(in the rows, 128 means zero)
The rows of T fall into a few groups, and each row is roughly a mix of its group's hidden directions.
T:
[[201 113 106 155 132  99 138 127 130 115 145]
 [163 110 146 163 116  79 131 147 156  96 145]
 [ 95 134 111 124 118 181 148 115  92  85 122]
 [160 123 144 123 168 134 118 117 108 188 100]
 [114 184  74 113 131 129 106 112 138 150 109]
 [163 154 112  87 141 109  98 165 153 127  99]
 [157 115 167 125 167 113  92 142 145 152  90]
 [169 159  66 132 119 145 138 103 114 114 117]
 [148 109 126 148 137 119 120 111 123 208 125]
 [197 117 120 149 144 103 142 123 132 167 130]
 [136 149  76 134  83 136 135 137 118  82 150]
 [ 77 143 161 140 144 110 145 170 136  99 105]
 [ 89  99 183 158 131 119 144 152 125 102 115]
 [130  84 134 116  90 123 139 122 158 104 182]
 [109 112 102 103 116 139 149  90 162 167 165]
 [ 98 153 114 110 101 125 147 161 157  78 152]
 [ 81 147  99  97 116 131 139 100 161 149 160]
 [ 67 161 139  97 141 113 141 142 159 106 128]
 [ 75 154 147 103 167 148 139 127 118 137  91]
 [159 159 120 106 169 143 177 119  96 123 114]
 [127  78 180 171 131 113 105 133 124 138 119]
 [171 106 106 155 113 158 167 131 111  97 102]
 [ 63 147 114 116 153 156 155 119 120 144 104]
 [156 130 167 138 177  97 168 130 133 143 104]
 [151  89 176 135 129  93 105 149 163 143 131]
 [133 183  90 134 128 109 111 165 129 137  89]
 [144 154  85 163 129 152 150 127  87 105  99]
 [140 139  72 122 111 150 142  84 116 145 163]
 [ 70 111 118 128  84 158 113 115 122 107 155]
 [141 115 184 111 143 101 124 177 148 108 115]
 [109 131 129  74 158 133  98 119 167 163 136]
 [110 150  91 141  84 137 150 113 129  79 152]
 [150 111 172 132 154 106 146 182 142 116 101]
 [168  79 136 143 105 112 128 112 154 147 170]
 [ 57 143 117 109 111 156 143 119 121 100 142]
 [ 72 149 108  84 127 168 125 118 126 108 137]
 [116 121 174 165 129 128 122 150 100  96  82]
 [ 88 117 133 109  87 149 136 122 136  75 158]
 [ 94 144 153 119 134 113 134 188 148  96 103]
 [ 99 147 160 128 156 120 125 179 120 105  85]
 [ 67 149 150  97 154 147 158 114 109 133 123]
 [155 138 119 180 106 103 140 113 125  76 144]
 [156  94 173 165 154  96 112 123 117 154 122]
 [121 177  97  72 145 130 102 142 142 140 123]
 [102 117 124  62 110 161 105 116 133 130 156]
 [ 85  96 143 126 114 149 128 120 158  73 146]
 [163 120 120 144 100 106 108  81 144 142 175]
 [ 90 124 164 111 114  98 132 140 158 108 177]
 [173 107 170 139 134 102 124 173 137 104 109]
 [142 175  81  96 105 137  98 104 122 117 142]
 [127 124 154 141 108  73 133 151 166  93 152]
 [143 176 107 119 176 116 129 166 116 154 111]
 [143 146  74 137  86 111 150 128 133 118 171]
 [145 147  97 172 111 117 152  93 122 124 176]
 [160 164  85 112 148 132 117 124 131 175  96]
 [ 86 178 117 131 143 138 116 141 103 106  83]
 [129 109  97 137 130 187 146  91  93 147 126]
 [186 118 149  94 158 135 105 135  96 149 123]
 [177 131  74 128 109 135 133  88 129 139 152]
 [ 89  89 146 141 148 164 167 115 102 143 117]
 [192 139  90 119 104 132  92 112 136 131 115]
 [159 170  72 113 110 123 135 135 146  97 144]
 [176 103  97 100 121 124 125 113 154 167 159]
 [ 96 138 114  76 112 173 103 101 125 143 112]
 [121 150 113 147 158 144 144 126 101 175  77]
 [185  94 135 157 147  93 135 137 139 158 127]
 [150  92 106 180 123 141 137  93 108 162 138]
 [106 117 112 165  84 153 122 136 110  74 121]
 [204 135 104 133 139 136 116 130  96 135 110]
 [125 126 170 146 149 111 157 178 109  89 125]
 [120 120  81 176 124 137 144  91 128 169 132]
 [ 88 106 173 104 165 130 164 149 133 144 134]
 [128 118 170 152 113 103 107 124 118  67 150]
 [107 135 163 121 141 129  78  91 107 169 139]
 [161 140 109 160 109  89 151 152 163  94 137]
 [161 139  83 101  99 135 113  92 140 126 168]
 [158 113 166 162 126  84 110 145 138  89 116]
 [117  80 151 133 126 112 163 127 169 154 165]
 [178 109 137 169 126 112  79 122 110 144 117]
 [163 101 120 166 105 103 157 128 154  93 155]
 [141 127 148 168 111  84 104 168 149 105 104]
 [130 163  85  88 140 169 117 116 100 133 104]
 [173 140 122 105 121  96  80 126 165 151 128]
 [108 109 144 165 113 110 178 126 146  82 143]
 [101 149  85  89 119 153 137  88 132 148 155]
 [106 148 171 140 141  98 120 176 123  88 113]
 [102 150 136 100 168 136 109 142 130 157  72]
 [117 143  86  80 129 140 135 105 148 155 170]
 [146 133 146 159 161  92 188 129 138 139 112]
 [147  97 148 178 107 102 140 109 128  96 164]
 [ 56 118 145 130 107 161 155 122 123 115 132]
 [137  77 140 127 141 141 119  99 138 190 128]
 [157 104 117 188 128 130 163  97 101 126 127]
 [116 121  81 107 100 165  87 111 127 151 151]
 [161 184 102 160 119 101 105 104 127 114 128]
 [113 103 163 151 169 146 156 146  87 134 101]
 [124 132  98  83 121 180 121  86 107 138 118]
 [104 164  88  89 116 154 130 133 130  82 141]
 [157 130 159 160 160 108 128 152 125 130  71]
 [171 151 129 119 125  79  91 156 137 159 130]
 [139 175 100 100 108 125  84  94 137 134 154]
 [136 101 169 141 169 112 127 165 118 144  86]
 [158  79 123 164 104 127 137  98 132 147 168]
 [125 106 120 148 145 190 138 109  98 113  90]
 [ 83 158 144 104 144 117 165 165 139  96 132]
 [165 108 125 170  94  95 125 126 146 116 170]
 [ 76 112 165  79 137 146 109 145 129 143 136]
 [136 176  77 104 141 149 115 135 110 155 102]
 [ 92 162 128 128 102  95 120 165 149  84 127]
 [142 132 104  71 134 141 101 117 141 179 142]
 [160  79 109 154 121 162 141  90 115 149 145]]

Here is one row of each group, with its name. Which group are the others in?
[115 139  93 138  75 121 132 103 156 102 168]  Y
[128 153 174 129 147  99  73 142 117 108 107]  Z
[162 128 122 110 160 149 133 103  96 186 122]  W

[107  93 180 149 115 109 113 127 159 151  96]  Z
[126 125 117 186 108 125 169 138 119  82 111]  W
[131 114 171 127 177 130 110 128 131 165  84]  W
[175 101 138 128 137  90 141 119 169 145 164]  W
[ 87 157 155  86 155 130 137 163 128 106 104]  Y
[159 110 103 100 136 138  82 116 161 169 143]  W
[151 130 113 145 144 119 129 111 141 205 110]  Z
[ 73 125 127  85 128 178 132 118 107 137 138]  Z
[152 161 146 121 160  94 108 165 139 132  84]  W
[137 157 161 147 150  99 130 164 111 116  76]  W
[157 107 100 141 116 131 108  82 129 177 156]  Y
